In the data rows, the value 128 means zero.
Here are some points, one per row:
104 116 134 182 162 111 137 92 156 104 149 106 147 110 146 179 109 121 154 131 85 128 157 107 148 153 143 132 117 181 137 128 160 126 129 127 98 183 103 147 109 126 145 120 170 133 158 156
144 139 140 106 142 148 131 122 105 129 129 95 89 139 150 121 176 137 116 121 137 144 129 142 150 126 118 127 152 129 126 140 105 153 147 162 63 113 123 135 122 155 151 128 149 154 112 153
134 130 124 104 146 168 140 97 138 122 130 105 108 143 128 110 160 143 122 150 104 153 134 151 139 123 122 115 141 119 129 140 156 155 141 152 148 120 107 143 136 127 136 130 189 148 114 138
181 145 152 146 162 109 147 224 146 152 197 82 121 145 120 139 105 127 0 122 110 136 169 142 151 81 132 170 128 127 130 87 139 112 145 133 150 143 124 117 120 101 90 169 75 104 165 140
115 120 123 185 154 111 132 124 112 132 135 97 0 123 147 152 147 145 143 138 104 167 141 128 0 134 121 164 115 132 124 113 96 125 124 0 139 153 142 146 143 135 125 142 133 154 130 145
142 128 136 101 139 157 161 159 116 126 131 120 146 133 128 200 112 150 133 141 124 151 151 152 151 148 136 133 153 116 135 141 118 150 135 114 150 128 139 0 140 166 137 83 167 141 107 139
157 0 101 133 159 47 112 125 163 98 144 141 123 144 64 120 124 109 133 174 157 66 130 127 112 100 133 87 148 124 167 147 83 128 148 138 90 148 105 112 162 101 129 151 131 91 76 133
0 133 123 104 146 156 138 146 114 106 116 129 154 135 127 86 145 125 113 143 136 131 144 153 149 104 124 138 150 109 114 184 102 161 137 111 134 117 127 155 134 129 145 143 116 161 116 139
147 149 104 98 135 0 118 133 91 92 122 130 176 127 124 112 159 121 135 152 152 144 145 145 128 110 118 115 151 101 120 128 125 168 133 125 148 110 129 137 134 240 134 153 108 171 144 0
90 104 138 164 146 91 140 117 155 191 125 134 95 97 0 161 117 125 134 143 92 134 164 116 136 200 133 128 98 176 115 122 195 79 24 119 136 0 145 140 88 164 162 150 153 117 172 140
0 164 120 133 106 148 116 128 126 109 130 142 145 142 82 130 132 122 114 150 180 77 107 128 105 126 123 68 144 111 195 0 137 128 123 119 100 146 114 98 169 89 109 111 136 81 139 112
140 171 194 162 75 98 175 139 54 155 140 98 141 142 160 113 118 129 154 125 171 121 91 182 168 134 161 112 94 95 147 145 180 91 0 108 142 193 118 163 118 127 167 150 156 106 115 155
101 119 151 191 140 102 126 89 157 101 146 114 115 117 165 171 117 119 157 114 127 154 139 127 122 167 147 180 121 168 130 129 128 121 130 172 123 164 113 153 121 139 135 131 163 120 167 156
147 129 117 135 152 164 132 134 116 120 131 115 195 124 141 107 187 138 121 121 114 157 113 0 117 119 127 114 144 130 138 130 147 148 131 139 169 121 175 146 138 135 115 141 143 159 105 138
96 117 161 0 148 78 128 114 145 172 151 186 67 99 154 176 62 112 136 99 90 123 124 5 153 141 138 160 90 0 121 119 118 96 115 124 124 171 113 138 106 126 132 128 148 102 155 133
140 163 107 123 124 138 116 109 146 101 138 139 126 131 102 116 126 223 122 153 176 92 115 123 121 100 121 98 138 132 177 144 62 123 106 119 138 129 128 115 0 82 50 157 148 99 114 121
144 133 129 110 154 153 148 118 123 108 135 96 162 110 135 109 103 116 121 147 119 144 153 152 134 114 118 120 141 115 138 134 138 152 135 106 101 113 164 126 124 146 147 151 120 157 115 136
158 157 140 127 128 155 123 166 197 112 151 152 116 142 83 141 152 137 132 150 184 95 129 134 114 121 135 59 0 111 177 154 79 126 130 146 105 145 126 137 171 86 122 113 120 196 120 114
161 152 160 131 131 146 115 149 180 106 155 138 87 132 171 107 95 84 117 102 193 86 103 123 115 173 127 131 137 134 176 136 78 107 132 130 142 0 138 126 160 89 122 181 137 48 123 108
141 120 135 100 145 159 142 140 89 0 135 131 101 147 15 127 136 139 123 157 111 163 0 128 146 123 125 186 138 130 113 121 153 11 160 148 158 130 132 131 129 162 140 110 98 195 130 138
143 162 136 139 72 151 0 109 73 148 113 131 156 196 118 135 101 131 177 173 0 138 152 166 132 131 174 64 174 98 131 145 65 16 122 140 112 102 100 131 151 99 135 166 76 145 105 141
135 138 104 128 135 160 142 132 145 150 121 99 168 139 121 118 116 0 127 149 136 158 112 150 0 151 125 136 143 96 125 142 124 152 131 161 118 133 101 129 0 157 131 13 98 158 110 136
136 119 126 105 137 195 138 130 120 162 123 121 144 148 133 96 148 123 129 143 107 145 121 147 140 115 117 138 143 116 132 140 130 147 131 119 142 114 124 141 138 110 135 134 174 158 170 0
145 141 137 104 128 149 140 145 105 118 123 123 130 136 136 121 80 135 120 146 123 138 151 136 147 121 0 71 154 119 135 147 155 148 144 114 165 121 118 132 134 152 148 131 114 143 119 141
136 133 129 161 137 155 127 55 157 115 120 140 115 125 140 111 133 154 114 134 119 171 148 150 102 114 126 155 144 0 131 129 155 156 142 164 126 117 138 145 140 146 134 143 143 140 142 143
112 123 149 184 136 106 134 106 122 169 137 156 108 138 165 177 119 118 166 118 122 132 108 108 137 164 0 124 111 175 128 116 102 101 126 161 119 167 126 142 125 129 141 140 107 126 155 154
142 117 145 156 133 150 149 170 84 145 124 126 166 150 155 116 132 195 138 111 97 0 137 142 0 147 130 161 140 89 122 121 171 142 148 186 177 105 124 127 132 157 178 135 128 177 112 138
184 148 140 154 153 107 157 164 169 123 209 108 93 111 123 144 135 101 173 136 80 125 166 143 168 59 137 161 121 138 124 89 156 124 139 169 171 163 183 126 120 111 113 166 84 97 115 138
163 134 144 166 164 99 131 215 185 192 0 109 92 113 119 157 172 120 166 125 97 137 141 130 155 64 121 182 120 129 112 84 170 115 139 155 107 159 152 120 103 87 98 151 105 107 114 119
115 107 165 173 170 137 137 111 115 118 146 100 131 123 165 181 89 130 167 110 90 138 121 121 141 166 140 147 101 169 133 111 98 117 125 136 113 161 129 131 108 104 140 123 153 134 184 0
142 129 137 102 145 158 133 102 160 103 142 150 173 139 132 120 105 122 126 142 132 145 149 160 152 115 124 142 132 115 125 138 140 158 146 90 147 118 129 145 133 152 149 144 110 145 115 143
135 128 23 91 138 169 125 119 20 91 132 100 181 144 131 135 193 155 124 140 80 164 144 141 120 145 100 193 0 105 115 135 138 180 124 136 104 91 98 124 131 163 143 118 85 0 109 131
130 126 117 85 141 152 142 77 115 123 129 101 120 131 163 134 159 109 122 121 90 0 135 132 198 150 123 169 136 145 117 137 163 146 122 95 90 113 119 133 136 183 0 113 97 195 138 138
139 128 160 109 148 160 141 57 98 168 114 87 161 143 0 115 131 146 128 0 151 144 161 138 133 107 122 146 148 121 138 131 79 152 143 130 145 147 129 129 146 145 139 116 88 155 112 128
107 121 174 0 121 82 133 136 139 164 145 102 130 126 160 148 90 136 151 106 94 165 123 130 7 123 147 124 101 255 145 117 155 96 128 136 122 167 134 155 130 118 113 162 160 110 145 158
161 141 158 142 142 114 33 209 165 129 184 127 71 129 114 0 120 162 151 109 100 127 180 129 167 154 131 134 140 144 117 97 157 116 135 121 143 178 155 165 122 143 105 0 116 69 141 120
134 127 122 91 145 0 147 77 78 120 112 104 150 143 154 132 165 144 113 140 135 145 138 150 156 177 123 151 140 114 119 133 155 157 154 123 160 55 142 119 130 0 164 17 92 192 118 151
128 157 11 123 163 150 148 112 125 209 141 173 77 173 126 111 17 214 153 199 183 145 112 117 108 116 164 183 168 175 113 126 106 204 92 196 82 142 170 143 179 130 144 114 59 140 118 112
135 165 150 144 112 114 135 132 175 0 0 123 131 130 127 108 57 134 112 110 150 101 161 114 99 140 132 136 125 134 171 153 112 114 100 133 102 145 135 124 164 105 117 132 132 79 131 122
140 153 59 116 163 171 152 115 114 160 121 116 119 0 149 109 106 167 158 174 203 144 188 118 130 110 152 144 152 150 110 123 113 9 120 162 169 124 0 135 172 129 132 116 81 158 92 114
151 178 113 131 111 24 117 119 145 111 136 138 101 140 92 128 191 134 116 146 165 100 119 127 98 120 129 95 162 132 172 154 80 130 119 165 125 153 113 119 162 135 116 122 179 81 126 146
104 118 133 184 159 97 131 144 124 156 127 137 139 113 150 154 106 144 0 127 79 155 118 115 126 161 146 116 124 155 130 132 96 118 113 145 90 163 94 152 131 140 134 127 145 149 197 164
140 132 120 113 155 156 130 118 138 114 132 117 161 111 137 109 108 133 120 153 131 139 133 141 147 116 125 120 126 113 127 138 174 167 147 101 118 110 149 142 124 133 146 150 127 171 125 139
138 135 20 108 117 152 146 126 115 129 133 151 183 184 152 120 173 109 120 126 186 148 212 121 127 126 107 155 151 111 122 134 137 0 132 116 76 121 218 121 138 142 121 118 146 169 145 133
128 119 126 115 145 153 0 154 118 137 126 79 154 129 144 216 130 140 124 120 212 138 114 149 151 135 128 158 139 112 133 142 170 162 142 119 131 121 135 154 127 155 151 134 143 164 105 145
161 135 125 149 133 147 112 199 60 64 178 255 99 83 89 169 134 92 160 45 128 141 176 140 95 85 139 123 163 165 116 147 179 183 136 123 43 128 73 141 106 51 99 158 141 129 163 131
97 114 157 157 1 118 125 83 145 143 137 181 78 110 158 169 127 119 2 105 99 140 142 105 128 138 131 146 106 186 115 120 173 105 132 130 131 157 147 136 107 144 152 116 114 122 0 19
148 136 133 112 153 158 147 126 124 136 130 157 123 137 146 115 179 129 132 136 121 144 134 143 148 141 138 118 143 126 133 131 106 146 134 129 149 118 149 125 142 151 140 135 167 165 101 143
95 105 148 171 145 89 25 76 130 160 129 156 112 107 179 0 118 109 129 93 113 146 96 108 122 124 126 150 41 175 115 130 156 115 123 131 118 150 113 0 107 130 145 191 125 154 168 147
136 141 144 113 133 157 142 130 108 119 135 114 106 130 147 131 168 139 129 125 144 149 146 148 140 153 132 139 156 122 140 133 112 144 139 159 115 112 137 121 136 160 140 113 173 151 121 140
127 129 129 105 115 161 161 132 213 117 132 117 95 153 172 165 229 166 140 89 158 126 102 118 115 174 179 20 200 110 116 180 192 121 154 101 110 164 113 96 102 145 225 155 0 88 209 101
146 171 131 133 93 132 110 129 110 125 135 118 141 0 103 123 136 109 124 146 125 95 75 128 112 140 127 94 151 119 173 158 81 151 113 131 91 138 213 117 164 102 104 124 114 93 131 127
106 123 135 177 135 100 127 122 179 143 144 205 205 119 158 172 125 130 161 117 102 123 121 120 146 161 154 191 111 185 130 119 68 126 123 90 195 171 133 149 119 145 153 121 125 120 149 164
135 176 151 159 58 120 140 105 105 145 120 140 133 187 130 148 96 129 170 151 136 211 131 160 119 163 172 89 124 114 118 135 141 184 114 149 145 97 95 117 165 146 0 147 69 177 127 146
136 158 158 162 57 133 145 176 73 136 129 76 136 201 106 107 95 111 183 169 143 145 152 0 164 145 166 121 154 144 119 140 110 187 127 108 85 99 63 125 134 121 149 148 103 157 98 148
179 122 135 111 132 143 133 100 133 100 128 123 159 119 152 118 144 124 137 124 145 141 121 148 138 139 138 93 132 115 0 0 93 153 134 121 108 107 135 142 115 142 155 154 140 147 108 152
136 142 125 55 120 151 137 159 156 155 0 175 132 132 135 106 147 140 112 127 110 138 104 151 161 148 116 147 137 144 126 126 99 161 138 108 139 112 105 145 124 159 141 115 136 142 128 147
There is one direction along which these points spread out most. Take the direction at right angles to it along which they spread out most. Go by this last direction. Where along it does each point below lie, from 0 to 99? 50 is the average, and the first point above lies past it. One standard deviation of the points above along it is 16.
121 0 183 173 119 119 171 144 104 187 124 115 177 128 144 109 112 167 151 130 160 181 67 151 130 195 140 103 128 96 133 150 162 84 193 96 117 143 116 158 137 127 0 138 146 53 105 132 50
97 120 155 181 119 84 152 113 158 152 146 132 140 124 200 172 99 157 150 82 96 139 73 115 131 0 137 107 105 154 140 130 131 99 124 106 91 0 110 136 128 170 142 0 145 112 148 145 60
0 137 140 148 155 109 141 216 165 118 182 103 86 117 124 135 155 104 170 121 109 136 172 149 160 89 132 153 134 131 111 125 126 120 158 188 179 137 175 123 118 112 93 164 93 96 110 129 48
140 102 143 141 151 168 129 58 0 141 41 160 56 137 142 156 104 60 96 177 189 81 168 110 159 79 205 41 79 177 112 141 128 125 236 137 235 145 200 149 104 162 154 103 123 62 215 148 52
154 169 114 134 128 151 106 108 173 131 135 130 159 121 85 134 112 123 124 163 140 94 102 119 106 103 116 101 142 132 177 150 146 131 108 93 115 162 157 121 163 74 120 122 145 78 125 114 20
139 9 106 103 0 165 130 130 149 116 135 99 119 100 115 117 144 141 129 145 135 136 161 139 137 97 108 181 133 118 129 118 117 165 148 147 148 121 133 131 124 126 151 122 138 167 216 144 58
143 130 133 114 148 161 145 104 150 105 136 144 153 125 135 110 140 155 129 140 106 147 144 143 137 141 125 101 145 128 133 131 147 157 147 136 135 117 141 144 132 152 141 119 154 153 104 152 56
137 131 138 101 141 157 131 124 141 134 128 128 143 144 140 119 169 110 126 129 116 134 118 147 151 144 133 150 154 131 132 134 93 161 139 136 140 112 115 145 143 143 148 129 150 141 122 135 56
126 164 136 133 112 127 115 133 171 111 138 119 142 130 86 136 115 130 110 138 166 73 98 124 95 108 114 90 125 130 0 197 89 122 106 122 120 145 133 111 157 75 102 128 176 71 131 112 24
133 148 201 165 84 96 195 148 96 192 143 119 164 130 124 99 84 130 159 160 146 111 83 177 179 163 160 143 109 109 145 155 129 99 192 89 69 166 128 152 115 136 195 164 149 100 94 154 50
125 138 0 168 83 87 159 166 127 148 126 81 108 139 158 126 57 107 151 0 100 118 60 152 176 177 159 65 100 117 142 135 148 117 161 103 155 152 119 147 121 119 141 163 186 130 105 146 52
157 182 118 135 122 137 119 83 163 140 151 144 115 165 93 119 165 80 110 144 161 85 87 124 120 89 114 149 154 137 180 141 127 129 113 109 162 158 86 114 180 86 109 147 174 67 131 121 21
140 0 119 107 161 173 134 140 108 105 113 132 126 148 171 121 146 106 120 117 137 141 124 141 150 113 133 104 154 122 130 130 109 155 0 140 154 136 151 128 140 129 133 118 99 149 115 138 55
